One turn moves each row of this set onto another row. After a few examples, where does it send each row asked below?
teko: [-1.72  1.88 -0.46 -0.12 -2.41  0.42  3.65  1.70 -2.25  0.29 -4.18 -1.85
 -0.68  0.00  1.27 -0.80 -1.57]
kosuk: [-0.26  0.40 -0.84  0.81 -0.01 -1.68 -1.18  3.47 -0.33  1.38  2.52  1.96
 -3.64  0.49 -1.15 -0.73  0.24]
zani: [-0.41  1.36 -0.89  2.34 -1.93  0.07  1.14 -3.65 -0.91 -0.16 -3.43 -1.38
  0.55 -0.82  0.84 -1.01 -1.33]
Veri: [ 0.33  0.70 -2.82  2.05 -1.37  0.50  2.11 -1.32 -0.11  1.35 -1.82 -3.71
 -0.54 -0.79  1.53 -1.74 -0.93]
Sutuz: [ 0.29  5.43 -3.05 -1.58  0.39 -0.49 -1.06 -0.10  1.17 -1.13 -0.16  1.17
 -0.46  0.27  0.32  0.98 -0.59]
gegup: [-0.26  4.79 -0.18 -1.92 -0.18 -0.49 -0.73  1.62  0.04  1.27 -1.56  3.34
 -2.22 -0.31 -2.69 -0.91  0.52]
tov: [ 1.10  1.02  1.13  4.09 -0.85 -0.86  1.37 -2.10 -0.78  2.76 -0.33 -3.47
 -0.07 -0.95 -1.36 -1.54  1.05]
Fepe: [-0.26  0.13  2.41  3.27 -1.02  0.00  1.16 -1.90 -3.19  1.24 -0.32 -1.42
  1.34 -0.35 -2.60 -1.53  1.26]
mut: [ 0.57  4.09 -3.22  0.32  1.38  0.30 -0.75 -1.18 -0.69 -0.51  1.72  1.02
 -3.26 -0.06 -1.41  1.88  1.98]
gonad: [ 0.36  2.46  2.69  1.55 -1.99 -1.73  1.31 -1.63 -2.89  1.70 -0.67 -3.00
  0.81 -0.88 -2.43  0.46  2.77]
Dotev: [ 0.97  4.87 -1.65 -1.06  1.68  0.04 -1.84  0.31  1.11 -0.56  0.37  1.84
 -1.26 -1.78 -0.91  0.99 -0.56]
toka: [ 2.00 -0.07  2.84  1.46  1.31 -2.98  1.62 -0.05 -1.55  1.77  0.53 -1.62
  1.59  1.24 -2.13 -0.21 -0.31]
Duni: [-1.86  0.82 -0.41 -0.38 -1.69  0.65  2.72  0.31 -0.98  0.74 -4.89 -0.97
 -0.34 -0.89 -0.09 -0.79 -2.67]
med: [ 0.59  4.96 -2.41  0.99 -0.55 -0.31  0.33  0.23 -0.49  0.85  3.01 -0.17
 -2.92  0.44  0.90  1.60  2.74]
Memit: [-1.99 -1.05  0.47 -0.89 -0.21 -0.72  3.90  1.23 -3.07  0.67 -3.12 -0.51
 -0.94  2.02 -2.04  0.83 -1.30]
Sedo: [-1.07  4.82 -3.52  1.24 -0.46  0.17 -0.23 -1.02 -0.43  0.07  1.18 -0.66
 -3.01  0.81 -1.41  1.92  2.68]
zitu: [-1.14 -0.35 -1.29  3.39 -1.67  1.13  0.99 -1.75 -1.62 -0.33 -0.83 -3.22
  1.27 -1.09  0.20 -1.40 -0.77]
ruk: [-2.27  2.93 -0.59  2.20  0.28 -0.82 -1.76  2.33  0.90  0.82  2.00 -1.32
 -2.04 -0.27 -3.50  2.35  0.43]
Dar: [-2.40  2.43 -4.44  1.19  0.10 -0.07 -1.39  0.23 -0.04  1.15  2.11  0.08
 -2.32 -0.32 -0.07  1.07  2.01]
bipa: [ 0.06  1.04  3.74  1.73  0.00 -2.80  2.22  0.53 -3.26 -0.06 -0.71 -1.53
  1.58  1.99 -1.36  1.05 -0.33]
tif: [ 1.69  5.09 -1.75 -1.10 -0.24 -0.81 -0.65  0.89  0.73  0.40  1.33  1.71
 -1.10 -0.48  2.13  0.03  0.29]
gol: [ 0.36  0.31  3.14 -0.45  0.89 -1.03  2.17  0.35 -3.17  0.14 -0.42 -0.56
  3.18  1.05 -2.08 -0.04 -0.70]
Mivi: [-2.03  1.94 -1.24 -0.29 -1.74  2.54  3.54  0.59 -2.09  0.41 -2.73 -3.06
  0.76 -1.21  0.54 -0.28 -0.77]
Tebam: [-1.00  3.81 -1.01  0.73  1.58  0.37 -0.84  1.86  0.14  0.63  1.87 -0.40
 -3.10 -1.31 -3.28  2.92  1.15]
zuril: [ 0.20 -0.87  1.21 -0.89  0.18 -3.37  1.27  1.16 -2.55 -0.44  0.27 -2.54
  2.19  1.36 -1.40  1.72 -0.67]
seg: [ 1.36  0.31  0.58 -1.96  1.03 -1.65  4.48  1.15 -2.97  1.89 -1.50 -0.61
 -0.27  2.66 -1.28 -0.48 -0.06]
pelef: [ 0.80  3.65  0.20 -1.22 -0.56 -0.80 -0.46  2.91 -0.04  2.19  0.36  3.30
 -2.81 -1.00 -0.32 -1.67  0.39]
Sib: [-0.55  0.61 -0.46 -2.38 -0.18  0.67  4.34  0.47 -4.10 -0.10 -2.02 -0.40
  0.95  1.84 -0.37 -0.28 -0.18]
Zin: [ 0.12  1.64  2.23  4.34 -1.91 -1.57  1.09 -2.27 -2.73  0.36 -1.15 -2.12
  0.52  0.39 -0.47 -0.74  0.88]
mub: [-0.79 -0.54 -0.91 -2.26 -1.90 -0.99  3.57  1.32 -4.16  1.21 -2.48 -1.14
 -1.64  1.13 -1.52 -0.70  1.15]
kifab: [-1.00  0.50 -1.39  0.59  0.66 -1.81 -2.07  1.73 -0.34  0.29  0.95  2.67
 -2.82  1.43 -3.47 -0.79 -0.18]
nilus: [-0.62  0.76 -2.23  0.17  1.79 -0.45 -1.91  2.08 -0.04 -0.22  1.57  1.71
 -3.32 -0.34 -2.80  0.78 -0.69]
sop: [-2.58  2.59 -0.60  1.83  0.19 -0.78 -2.34  1.43  0.39  2.89  2.02  0.77
 -1.95 -1.66 -2.52  0.46  2.05]
komuv: [-0.69  0.23  0.81 -0.85 -0.45 -1.63  3.99  1.93 -4.05 -0.16 -2.30 -0.61
 -0.25  2.82 -0.20  0.24 -0.89]
lud: [-0.77  1.44 -0.69  3.11 -2.70 -0.27  1.22 -1.27 -1.33 -0.52 -2.71 -2.75
  0.33 -0.70  1.92 -1.56 -1.39]
supab: [-0.15  2.10  2.06  3.34 -0.91 -1.09  1.58 -3.76 -1.99  0.60 -1.47 -2.23
  1.11  0.23 -1.45  1.32  0.81]
bepin: [-0.87  1.75 -0.66 -0.47  1.57 -2.26 -2.66  1.40  0.14  1.46  1.81  3.30
 -0.33 -0.06 -1.71 -0.16  0.50]
risi: [-1.03  1.75 -0.37 -1.24 -2.66 -0.24  1.49  1.56 -0.69  1.01 -3.43 -3.11
  0.87 -2.63  0.35 -0.84 -1.58]
lom: [ 0.07  3.38 -1.22 -0.81  0.84  0.51 -1.18  1.16 -0.32  1.14 -0.43  3.09
 -3.77 -1.61 -2.74 -0.67  0.87]
puna: [ 0.69 -0.05 -2.14  1.45 -2.53 -1.48  0.13 -3.07 -1.89 -0.40 -1.30 -2.28
  0.55 -0.58  0.80 -1.94  0.38]
Ketuz: [-0.89 -0.09  2.40  1.21  0.76 -2.10  2.53 -0.62 -2.73 -0.02 -0.75 -1.93
  1.10  2.26 -2.38  2.69 -0.57]
lume: [-1.93  4.99 -3.12 -1.87  0.77  0.02 -0.42  1.53  0.79  1.25  0.86  0.54
 -0.56 -0.90  0.58  2.16  0.93]
sofuf: [ 0.02  1.96 -1.43 -1.78 -0.57  0.62  4.38  1.87 -0.80  2.04 -3.13 -2.65
 -0.33 -0.21  0.79 -0.51 -1.46]
lum: [-0.67  4.21 -1.66 -2.54  1.01 -1.06 -0.13  0.75 -1.01  2.03  0.30  3.63
 -1.48  0.27 -1.08  0.18  2.30]
Ruto: [-0.80  2.90 -0.60  1.84  0.03 -0.85 -0.62  3.27  0.31  1.35  3.64 -1.16
 -2.77 -0.20 -0.90  2.18  1.28]

mut moves to Dotev
Mivi moves to Sib
Where do these go?
puna moves to risi
Memit moves to Ketuz
tif moves to pelef
bipa moves to Zin
bepin moves to sop
seg moves to toka
Sutuz moves to gegup

One turn moves each row of this set onto another row. After a few examples, where does it send each row asked below?
bine: [-5.35 -0.49  5.11 -3.48  1.10 -2.44 -0.89 -0.68  2.06 -0.03 -4.94  1.11
  1.28  2.31]
kipe: [-2.68 -1.65  0.23 -1.96 -0.19 -2.25 -3.35 -2.35  3.60 -3.51 -2.10  1.54
  0.31  3.08]
nagi: [-2.96 -1.11  0.37 -0.82 -0.43 -3.62 -3.05 -1.68  2.88 -4.43  0.51  0.86
  0.43  3.46]
keke: [-0.03 -0.32  0.40 -0.71 -0.89 -2.28  1.27 -1.00  1.29 -3.26  0.56  0.31
  1.43  1.88]
gat: [-3.27  0.40 -1.01 -2.59  3.56 -3.71 -1.41 -0.54 -2.08 -4.04 -1.97 -0.21
  0.37  1.19]
Pev: [-4.71  1.12  4.93 -5.14  3.01 -5.51 -2.55 -0.94  1.67 -0.27  0.13  0.07
  3.54  3.67]
movez: [-2.73  0.83  3.36 -6.99  3.14 -3.72 -1.39  1.15  2.69 -0.27 -2.46  2.51
  3.87  2.37]
tuzi: [-3.07  1.11 -0.80 -2.32  3.25 -3.27 -0.98 -0.71 -2.45 -3.74 -2.46 -0.02
  0.48  1.85]
Vuv: [-6.83 -2.16  4.68 -3.12  1.63 -4.53 -2.40  0.13  3.02 -1.69 -2.48  0.66
  0.72  1.49]
bis: [-1.82  0.58  3.48 -3.93  1.88 -4.28  2.56 -1.37 -0.42 -1.00 -1.01 -1.96
  4.17  3.05]
Vop: [-2.39 -0.84  1.02 -0.67  0.00 -4.20 -2.57 -1.49  2.95 -4.95  0.54  1.29
 -0.20  3.16]
Pada: [-0.69 -0.93  0.86 -2.47  0.16 -1.44 -1.68 -2.44  3.21 -2.90 -3.62  2.20
  0.05  2.46]
Sos: [ 0.25 -0.98  0.25 -1.89 -0.64 -1.00  0.73 -1.55  1.95 -2.33 -1.92  1.01
  1.48  1.35]
riviz: [-2.85  0.82  4.47 -3.75  1.23 -2.29  1.63 -1.43  0.29  0.39 -4.11 -0.20
  2.95  3.17]
bizi: [-4.13 -0.32  4.35 -6.36  3.57 -5.08 -2.55 -0.81  2.40  0.12 -1.04  0.32
  3.54  1.82]
Sif: [-4.16  1.97  4.33 -4.13  1.98 -5.35 -0.50  2.93  1.43 -1.61  1.54  1.97
  3.16  2.84]
Nevib: [-1.65 -0.46  0.40 -0.25 -0.79 -3.56 -0.61 -1.13  1.74 -4.37  1.75  0.11
  0.90  2.92]
kom: [-4.31  1.30  3.72 -6.13  2.93 -4.53 -2.83  0.93  2.74 -1.07 -1.67  2.62
  3.43  3.82]
Mebe: [-3.72 -0.05 -0.91 -2.28  3.43 -3.64 -1.68  0.05 -1.65 -4.15 -2.12  0.16
 -0.12  0.56]
tunol: [-4.91  1.90  4.25 -4.76  2.35 -5.41 -2.56  1.85  2.18 -1.68  0.26  2.45
  3.03  4.02]
rel: [-3.56 -0.65  4.68 -6.00  3.26 -4.04 -1.15  0.36  2.34  0.86 -1.54  0.84
  3.12  0.02]
sugi: [-2.46 -1.11  1.03 -1.71  0.22 -2.97 -3.33 -2.21  3.73 -4.02 -2.08  2.23
 -0.48  3.08]
Mipir: [-4.19  0.15 -0.48 -1.97  3.06 -2.99 -1.64  0.32 -1.68 -3.66 -2.72  0.75
 -0.52  0.52]
Tugev: [-5.90 -2.44  3.74 -3.23  2.21 -6.56 -1.56  0.29  2.25 -2.96  0.58 -1.16
  1.95  1.48]
kuri: [ 1.02 -0.54  0.71 -2.23 -0.03 -1.37  0.73 -1.95  2.09 -2.66 -2.42  1.45
  0.96  1.70]
zufi: [-3.51  0.19  5.45 -4.56  2.35 -3.54  0.41  1.37  1.44  1.15 -0.81  0.92
  2.83 -0.19]
lede: [-0.89 -1.50  0.12 -2.51 -0.17 -0.95 -1.56 -2.24  3.03 -2.51 -3.37  1.74
  0.87  2.05]
Dizal: [-1.84  0.87  3.48 -6.34  2.83 -3.75  0.59  2.32  1.72 -0.28 -1.13  2.14
  4.03  1.12]
fupu: [-3.45  1.39 -0.39 -1.90  2.89 -2.75 -1.06 -0.37 -2.38 -3.34 -3.06  0.49
  0.03  1.87]
Kepa: [-3.43 -1.07  3.17 -3.63  2.40 -6.43  0.90 -0.50  0.62 -2.75  1.37 -2.45
  3.58  2.09]
lasug: [-3.98  0.88 -0.17 -1.76  2.74 -2.59 -1.37  0.11 -1.97 -3.21 -3.19  0.78
 -0.46  1.16]
berut: [-4.11  1.59  6.10 -3.42  1.81 -4.13  0.52  1.23  0.67  0.71  0.51  0.74
  2.80  1.59]
teg: [ 0.88 -0.14  0.68 -1.26 -0.20 -2.73  1.38 -1.24  1.40 -3.54  0.07  0.57
  1.16  1.76]
bukem: [-2.70  1.35  3.99 -4.88  2.19 -4.50  0.96  3.16  1.29 -0.94  0.73  1.98
  3.63  1.41]
Rezes: [-4.61  2.20  5.67 -3.71  2.17 -5.14 -1.00  0.05  0.71 -0.01  0.94  0.31
  3.22  3.40]
kem: [-0.83 -0.37  0.88 -0.45 -0.24 -4.24 -0.16 -1.01  1.93 -4.82  1.70  0.60
  0.47  2.47]

kom moves to movez
kuri moves to teg
Where do these go?
Nevib moves to nagi
rel moves to zufi
riviz moves to bis
fupu moves to tuzi

